First come named turns, each shown by rows before and after it. For each pair of rows after them, which turns, in which order, take the first row to the second? The first pair is done for you.
j_652 (before -> after):
[ -4  -9   3 -19  -9   3   9  -3   6   8  -7] -> [  6   3  13 -10 -10   6   2  -1  10 -12  11]
[  4  -1  -4 -11   4   0   1   9  -3   4 -19] -> [  4  -4   7 -12  -2   7   0   0  -9 -12  -7]
[  5   9   5  12   6   3 -18 -10 -10   0  -5] -> [  2   5  -3  10   8   0 -13  -8  -7  10 -16]
j_651 (before -> after):
[-20   5  13  24 -22  -5   7 -18   4   5   7] -> [  3  -4   0  18   9 -15 -13  11  32  13  -9]
[  7 -12  18  -3  -1   7  -7   1   4 -17  -1] -> [ -6   8   9  17  -7   5  -4 -14  -7   0   1]
[  4 -27  -4  -9   5   5  -9  -4  -9  12 -28] -> [ -6 -25   3  -6  -7  10  -2 -17 -20   8 -21]
[ 12  12   8  10   3  -7  -9   7  15 -11  11] -> [  4   9  15   7  -4  -1  -2   1   8 -17  17]
j_852 (before -> after):
[-27   5  -3  18 -18 -20   9  -9   7   8  -7] -> [  5  -8  -5 -24  -6  -4   5  -9 -36   2 -14]
[ -9   1  -2   7  -6   9  -3 -11 -26  -3   6] -> [-17   4  -1  18 -10   4   1  -8 -16  -4   8]
[ -4   6 -17   8   5  -1   3   1  -2  19  -5] -> [ 13   3  -2  -5  12   9 -11  -2 -15  -5   2]
Then:
Between the rows of a pair lie 2 to 3 turns.
[  0   6  24   6  -8  12  -7 -22 -13 -11  21] -> [-12  21   7  21  -8  -1   4 -11   4  11  23] | j_852 j_652
[  1  20 -20   3   0 -10  22  22  -7  11   7] -> [ 14   5 -18 -13  12  -4  11  24 -12   6  -9] | j_852 j_652
[ 15   2 -23 -35   9   1  18  14 -20  11   1] -> [  7  12  -7 -22  -4   9  17  -7 -39  -3  15] | j_651 j_651 j_652
[-31  -3  -6  34  -3 -14  -9  -4  38  14 -19] -> [  3 -19  -5   9  25  -5 -32   4  30   6 -35] | j_852 j_852 j_652
[  9 -23  27 -21  -1  10  -7   0   1 -22   3] -> [-16  -3 -10 -12  -8  -1  16 -11 -21  29 -11] | j_852 j_852 j_651
[ -4   7  13  25   5  -7  -8   8  32 -14   3] -> [-11 -10  25   7  -9   2  -1   3  19 -23   8] | j_652 j_651 j_652
[  3  -8   0 -14  10   7 -10   3 -15 -12   5] -> [ -5  -9  -7  -8  10   4 -12  -3 -19   2  -5] | j_651 j_651 j_652
[-15 -12  -7   7  -6 -13   8  -1   8  23 -12] -> [ 14 -10  -6  -6  14   0 -15   0 -12  11 -18] | j_852 j_651 j_651
[  9 -11 -13 -14  15   5  -9   0 -12  20 -10] -> [  1  -1 -15  -5   6   5  -3  -9 -22  22  -2] | j_651 j_651
[ 14   0 -17  -4  12  -5  -1  32   3   6 -11] -> [  4  -2  -1  17   7  -4 -12  25  27  -7  -6] | j_652 j_852 j_652
[ -3 -18   9 -21 -17  -2  14   4  -1  -7   8] -> [ 13 -12   2 -12  10  -5 -10  17  16  -7  -3] | j_651 j_651 j_852
[-11 -30   8 -27 -14   4  17   1  -4  -5  -1] -> [  2  -7   6   1   3  -6  -5  19  37 -16  12] | j_852 j_652
[ -3  -5 -24 -15   9  -5   7  13   8  16  -7] -> [  5  21  -1   1  -2  10   2   4   0 -21  28] | j_652 j_652 j_651
[ -4   4  -4  -3  16  -1   2   8   5  19 -11] -> [-5 -3 10 -2  9  0  1 12 21  0  3] | j_651 j_852 j_652
[-19 -26  12   1 -14   7  11 -11  18 -10 -20] -> [-10   7  15  32 -11   7  -3 -14  23 -19   3] | j_652 j_651
[ -2  -3  -7 -19  -7   4  18   4 -20  10   6] -> [ 17   9  10  -2  10  13 -12   4 -13 -17  12] | j_651 j_852
[  5  11   4  -1   6  -6 -17  -4   6  -9 -11] -> [ -1 -10  10 -18  -4  -4   0  -2   5  -8  -7] | j_852 j_651
[-15  -7  26  11 -15   5  -6  -5  12 -28  10] -> [  5 -14  -9 -18  10   5 -10 -10 -29   9 -25] | j_651 j_652 j_852
[-18   1  21  14 -17   5 -18 -20 -11   0  -8] -> [-11  11  10  -7 -14   9  -8 -19 -34   3  -2] | j_652 j_852 j_652
[-16 -13   4   7  -3  -4   4   1  15  -1  -5] -> [  1  13   5   6  -3   6  -2  -6  -7 -13  14] | j_852 j_651 j_652
[  1  10 -16   0  -1  -3  -2 -15 -33  11 -10] -> [ -2  27  -9  24  -3  -6  -6 -10 -12  -1   7] | j_652 j_852
[ 26  -1   6  -8  19   1 -20  19  21 -15   4] -> [-22 -29   5 -14 -18   1  16 -11   3  13 -12] | j_852 j_652
[ -8   0   8  -5 -12  -1  17   2   0  -9  15] -> [  3  -6  -9  -4   9  -8   1  12  11  12 -13] | j_651 j_652 j_651
[ -7   4  12  13  -4  -8 -20   0   3   4  -2] -> [ -1 -12   7 -18  -5  -7  -8  11  -9  11  -7] | j_852 j_651
[ -8  -4  -9 -16   7  -3  -2 -28 -41  11 -11] -> [  2 -19  -1 -34   9  -1  -1 -13 -33  -2 -11] | j_651 j_651
[  7  -2   4   8   5   0 -13   9  11  -3  -3] -> [  8 -15  -1 -11   0   3  -6   3  -7   2  -9] | j_852 j_852 j_652
[ -2  -4  11  -7 -11  -1  13  10  16 -13  19] -> [-14 -14   4 -14 -12  -3  20   5  11   0   5] | j_652 j_652
[  7  -9  -4  -5   8   5 -12  -4  -4  -1 -11] -> [ -1  12 -12  13   3  -1  -1   0  11   7  -3] | j_651 j_652 j_852
[ -3   6 -29  -7  16  -1   8 -10 -13   7  -9] -> [  6   3 -25 -10  16   6   4  -9 -18  -1 -10] | j_852 j_852 j_852
[-20 -11  22  12 -21  -6  14   2  29 -16   4] -> [-12  -3  -9 -17 -15  -5  35  -4 -21  15  -6] | j_652 j_852 j_651
[  0  13 -13   0  -2   0  17   8  -3  10  11] -> [ 7 19 -4 11  3  5  5  3 -1 -2 14] | j_852 j_651 j_852
[ -7  -2 -10  13  -6  -6  17   2   5  17  -2] -> [  2  -4 -13   5  -2  -3  20   6  -7  20  -6] | j_852 j_852 j_852
[ -2   5 -20  -9   2 -10  14  -2 -14  26  -2] -> [ 22  -1 -16  -4  22 -12 -16  10   1   9  -9] | j_852 j_652
[ 12 -33  -7 -18  -7  -9   8  -6  -6  24 -25] -> [  3  -4  18  29 -18   3 -14 -33 -10   3  -4] | j_852 j_651
[-15  14  -8  10  -5  -6  -4 -19 -19  26  -9] -> [  0 -11  -9  -1  11 -14  -9  15  26  14 -16] | j_651 j_852 j_852
[ -7 -14  -2 -15 -15  -2  15  14 -16 -11  21] -> [  7  10 -18   7   5 -15   0  25   4   0  22] | j_652 j_651 j_651
[ 20 -25  20  -7   1   4 -13  15  22 -28  -6] -> [ 15  10  -9  33  12 -11 -27   7  22   3 -21] | j_651 j_651
[-18 -11  10  11 -16   4 -16 -15  -4  -4  -6] -> [ -4  11  10  17  -8   6 -16  -9  -3 -16  15] | j_852 j_652
[ 15  16  -9  -2   8  -2   9   5 -21  -3   8] -> [ 21  -1   5  -4  15   3 -11   1 -18 -13   0] | j_852 j_652 j_852
[ 15  -2  11  -3   6  11 -20 -14 -20 -19  -2] -> [ 12  10  -7  17  16  -6 -22   0  16   3 -10] | j_652 j_852
[  8  -6  13  -8   2   8  -6   5  12 -15  -1] -> [  6 -10  -6 -21   6   2   4   8  -1   4  -8] | j_852 j_852
[-16 -15  14 -21  -7   8  -1   2 -12  -6   6] -> [ -2 -14  -1 -16  13  -1 -15  19   4   4  -8] | j_651 j_651
[ 19  -6  -6 -10   6  -2   4  25  17  10  -9] -> [ 21   2  16  -6  -1   7  -1  16   9 -19  10] | j_652 j_652
[ -8   3  -8   5   2   5   6  -9 -18  17  -8] -> [ -2   4 -13   5   8   0   2  -2 -13  20 -12] | j_651 j_651 j_651
[-23  -6   4  23 -14   7   2 -17   3  13   5] -> [-15 -26  16  -4 -13  12   6  -5   8  -6   9] | j_651 j_651
[ -2  24  -9  26   5  -5 -15 -14 -30   4  -3] -> [-13 -13  -1  -3  -8   6   1 -19 -40   2 -14] | j_651 j_652 j_651
[ -9  -3  22  -2 -16   8   2 -20   6 -17  -2] -> [  5 -18  10 -20   2   6  -6 -11  -3  -6 -22] | j_652 j_652 j_852
[ 12   2   0 -18   5   0   6   5  -2  -7   9] -> [  9  20  -2  -3   8   3  -1  -5 -12  -4  12] | j_651 j_652 j_852
[ 19   1  -5  -7  15   5 -10   6  -8  -3  -5] -> [  2   0  -5 -11   0   7   2 -11 -24   5  -6] | j_652 j_651
[ 15 -11  -7  -3  16  13  -8  -8  -9  14 -24] -> [  0 -23  19   0  -4  17  -5 -16   4  -7 -16] | j_852 j_652 j_651
[ 12  11   5   1   6  -5   5  17  20 -23  23] -> [-10  13 -19   7   4 -17  19  14  16  17  -1] | j_651 j_652
[-10 -10  -6   7  -4  -8  -2 -10  -2  26 -16] -> [ 13  -2  16   1   0   6 -13 -11 -18  -7   9] | j_852 j_652 j_651
[11 -4 10  7 -3 -3  3 20 21 -9  7] -> [ 12 -17  13 -13 -13  12  11  -3 -18  -4  -3] | j_652 j_651 j_852
[  1 -11 -13  18 -28   3 -16 -18 -16   0  -4] -> [  9  -5  -6  15 -27   3 -20 -10  -6 -21  12] | j_652 j_651 j_651
[-12   3  12  15 -13   6   0 -21  -5  -7  -1] -> [  2  22   7  19  -4   7  -1  -9  -6 -12  10] | j_852 j_652
[ 14   8 -11 -14   3  -4  15  11  -2   3   5] -> [  8  23   2  11  -5  -1   6   1   0 -10  16] | j_852 j_651
[-18  -3   8   8 -16   6   4 -14   8  -6   1] -> [-15  -3  -9   7  -7  -3   5  -6  17   9 -11] | j_652 j_652
[ -6  29 -12  18 -11  -5  13  -7  -6   1  20] -> [ -2 -23  -1 -27 -11   0  20   0  -6  -7  -2] | j_652 j_651 j_652
[  2   2 -13   2  12  -4 -14  -1   2  10 -19] -> [ 11  -2   4 -12   9   5 -10  10   8 -16   3] | j_651 j_652
[-15 -22  11   3 -15  -4  14   4  15  -6   1] -> [ -5 -11  12 -11 -16   5  20   6  -5 -14  16] | j_652 j_852 j_652
[  2   8   1  -2   1  12  -4  -4  -8 -20  19] -> [  4 -16 -11 -20   8   4   2   7  -7  -4  -7] | j_651 j_652 j_651
[-1 23  5  9 -1 -5 10 -6 -5 -6 22] -> [  6   5 -12  -2  14 -16   3   8   6  16  -9] | j_652 j_652 j_651
[  4 -18 -17 -17  10 -11   6  16  -3  15 -12] -> [ -8  -1 -23   1   3  -8   9   0 -12  29 -13] | j_651 j_651
[-15  -8 -10 -14  -1   2   0  -4 -15   7  -5] -> [-26  -6  -8   5  -6  -5  -1  -3   3   5  -1] | j_852 j_852
[  4  15 -12  12   6  -6  -1  13  20   9   0] -> [ 17   9   3 -11   4  11  -3   2 -14 -16  12] | j_852 j_652 j_652
[-1 12  9 22 -1  9 -8 -8  6 -2 -1] -> [ 12  -1  -2  -3   8  10  -6  -6 -12   8 -19] | j_652 j_852
[ 21  -1   2  -4  17  10 -17   9 -12  -2 -12] -> [-16 -13   2  15  -2   1  -5  -6   4  15 -24] | j_852 j_652
[-12   8  -5  10  -5   0   0 -25 -22  21 -15] -> [ 17  18 -10   3  18   1 -18 -10 -22   7  -8] | j_652 j_652 j_852
[-1 17 -7 18 -7  1  5 16 -1 -9  5] -> [  6   5 -13   2   0  -2  11  26   1  -5   1] | j_651 j_852
[-10 -14   8 -11  -9   9   2 -16 -26  -4  -7] -> [ 14 -16  11 -14  10   6 -13   4  -5 -21  -2] | j_651 j_651 j_652
[-22   8 -17  14 -18   2  23   1  -1  21   3] -> [ 11  24  -1  21   6  16 -17  -4 -13  -9   5] | j_852 j_651 j_852
[  2  13  -8 -20   5   6   3   6 -15   1 -10] -> [ -9  -4   3 -19  -6   4   9   4   5  -8 -13] | j_852 j_652 j_651
[  3   1  11 -15 -14   8  23   5 -11 -23  28] -> [10 34  0 24  5  2 -5 -4 -9 -8 17] | j_651 j_852 j_852
[  1   1  -8  -7   2  -4  -7  -2   9  24 -20] -> [  8  -2  -1 -15   3  -7  -7  12  19   7 -11] | j_651 j_652 j_652
[-16   5   3  -2 -12  -5  15  -9 -12  10   9] -> [ -8   3  -1   1  -3  -1  -1 -15 -24  12  -6] | j_852 j_651 j_652
[  0  12  10  14   6   3 -14 -13 -10 -12   4] -> [ -7   6 -11  13  11 -11  -5  -1   9  13  -9] | j_651 j_852
[ -4  -2   9   5   2  14  -7 -23 -25  -1 -10] -> [-13   2  -4  22   7   1  -4 -12   1  16 -16] | j_852 j_652 j_652
[  9 -10 -25 -11  18  -1  -5   8   1  22 -20] -> [ 18   4   5 -12   5  13  -2  10  -1 -27  27] | j_651 j_652
[ -3  11 -17  19   7   0   0   6  -4   0   9] -> [-10  -4  -3   5  -8   2  10   9   3 -11  19] | j_651 j_852 j_651
[ -1 -10  -9 -18 -13  -1  -1   1  -8   7  -3] -> [  5  -2   5  -4 -10   4 -19  -8  -9 -11   5] | j_651 j_852
[-24   3   4  -1 -27 -12  28   5  19  -3  19] -> [-13  18   9  19 -17  -8   7   3  18 -14  27] | j_651 j_652 j_652
[ 24  16   8  -8  -6  12  -2   3 -15 -26  23] -> [  9  40 -16  22  -1  -1   0  -1  -8  10  12] | j_651 j_852
[-15   8  16   8 -10   2   9   7  16  -4   9] -> [ -4   7  -9 -10   0   2  17  12  -5  25  -9] | j_852 j_651
[  4  -1   7 -23  -3  12  -2   5 -11  -9   8] -> [ 4 13  3  3  2 -1 -4 16 22 -3  7] | j_652 j_852
[  2 -13  -4 -18   4   8   5  22 -22  15  -8] -> [  5  15   8   2   1  14  -3  13 -24  -6  19] | j_651 j_652
[-30 -30   6 -15 -18 -10  20  -3  18  10  -2] -> [ 18  -8  18 -14   8   2 -13  20  20 -32  24] | j_852 j_652
[-18  -3  10   2 -23   2  16 -15  -6   4   3] -> [  0 -21  12 -17  -9  -3   9   7  13 -10  -3] | j_651 j_651
[-22 -14  -8  -6 -10  -7  18  -4  -7  19 -13] -> [-25  -6  15  19 -16  -5   2  -8  13  -6   3] | j_852 j_852
[  5 -13   3  -6  -2   3   4  18  18  -8   2] -> [ -5  -2  12   2 -11  14   3  -6 -10 -15  14] | j_651 j_852 j_852
[ -7  -7 -12   8  14  10 -22 -11  15  15 -14] -> [-20 -15  -5   3  -1  14 -12 -27   6  13 -11] | j_652 j_852
[ -4  10 -10 -11  -6   9   3  -9 -27  -4   4] -> [-18  -1 -10   1 -13   0   5 -14 -13   9 -10] | j_852 j_652 j_652
[ -2  10 -12   3   3 -14 -18  -1 -31   6 -11] -> [-17 -17   0   6  -6 -25 -13   7  11   4 -21] | j_651 j_852 j_652
[-12 -16   7  19   4  -7 -14   6  18  14 -20] -> [-27  -6  11  25 -13  -5  -4 -12   4  13  -9] | j_651 j_651
[  4  16   9  25   5  -5  -3  -7  -2 -10  10] -> [  1 -17   8 -13  -3 -10  18  13   9  -7   7] | j_651 j_852 j_651
[-19  -9  -3  11  -7 -10   9  -1  16  11  -5] -> [ -2 -23   4 -22  -5   2  10  -4  -8   1  -5] | j_651 j_651 j_852
[ -7 -16   7 -25 -11  -3  24  13   5  -1   6] -> [  7  -3   4 -26  -4  -2  23  23   4  -9  15] | j_652 j_852 j_852
[-12  -4  -5   5  -1  15  -1 -17 -23  24 -13] -> [-11 -10  -8  12  10   0 -12   8  20  21 -18] | j_651 j_852 j_852
[  4   8 -24   2  12  -8  -3   7   4  25 -15] -> [ -1  27 -19  15   4  -5   7   4   5  16   6] | j_652 j_652 j_852
[  8  19   9  29  11  -5 -10  -3  11  -2  -1] -> [ -7   8  -1  -3  -7   3  20 -11 -25  14   1] | j_852 j_651 j_651
[  3   5 -17 -12   6  -8  18  22  -1  15   4] -> [  9  14  -3  -6   1  -3  11  17   0 -11  24] | j_652 j_652
[-19 -13  13   8 -17  -3  17  -1  36  -6   6] -> [-11 -16   8   6  -4  -9   7   9  47  -2  -1] | j_651 j_651
[  7   2   4  -3  -6   3   3   2   0 -12  12] -> [ -7   5  -2   7 -10   4   1 -11 -10  -1   2] | j_651 j_652 j_652
[ -4 -21   2 -13  -5  -5   5   2  15 -17  -4] -> [ -9   1   5   7 -12   1  -4 -24  -9 -23   3] | j_651 j_852 j_852
[ -5  46 -16  26   6 -10  -3   1   2  16   9] -> [ 31  32  -9   3  28   2 -26   8 -15   1  -1] | j_652 j_852 j_652
[ 15  -7 -18  -3  21 -10   2  13  -3  15  -3] -> [ 11 -13 -16 -14  13 -11  17  16  -3  12   5] | j_651 j_652 j_652
[ 10  17  -8   0   7   6  -7   2 -13  -4   5] -> [-11  13 -12  15   1  -4  -1   1   7   9  -5] | j_652 j_852 j_852
[ -8  27 -10  13  -9  -8   7  -5  -3  13  16] -> [ 16   6  -3 -26   3   4   2   5 -22  -5  16] | j_852 j_651 j_651
[ -3  -4  -9 -23  -1  -1  34   9   1  22  21] -> [ 2 31 -8 15 10 -7 12  3 16 21 28] | j_652 j_852 j_651
[ -4 -30  -2 -23  -9  -7  -3  16   7   9  16] -> [-22  -4  14  12 -23   2  -9 -10  -2   0  30] | j_651 j_852 j_852
[21 11 -9 -8 17  0 -7  1 -7 -3  4] -> [ 5 22 -3 13  6 -1 -7 -9 -6 -2  9] | j_651 j_651 j_852
[  5  13 -16  -1   3  -3  -1   6 -17   1  -2] -> [ -9  -5 -16   0  -2 -10   3  11   5   5 -14] | j_651 j_852 j_652
[ 1  5 -6 -1  7 -3  7  1 -5 11  7] -> [-1  1 -5 -1  8 -4  8  6  9  6  8] | j_651 j_852 j_852
[ 15  13   4  -8   3   4   2  -4 -22 -20  18] -> [-12 -22  -8 -11  -7 -10  17   2   8  11 -13] | j_852 j_651 j_652
[-11  -7   8   0 -10   1   5   0   7  -2   5] -> [-7  5 -2 -2 -7 -2  7  6  8  5 12] | j_852 j_652 j_852
[  2  16 -22   0   2  -2   4  -9 -24  22  -6] -> [ 11  18 -19  -2   6   4  -1  -8 -31  12  -3] | j_852 j_852 j_852
[-15  22 -10  23  -4 -14   8   9  23   4  15] -> [-10 -13 -15  -4   2 -15   9  18  32  16 -13] | j_652 j_651
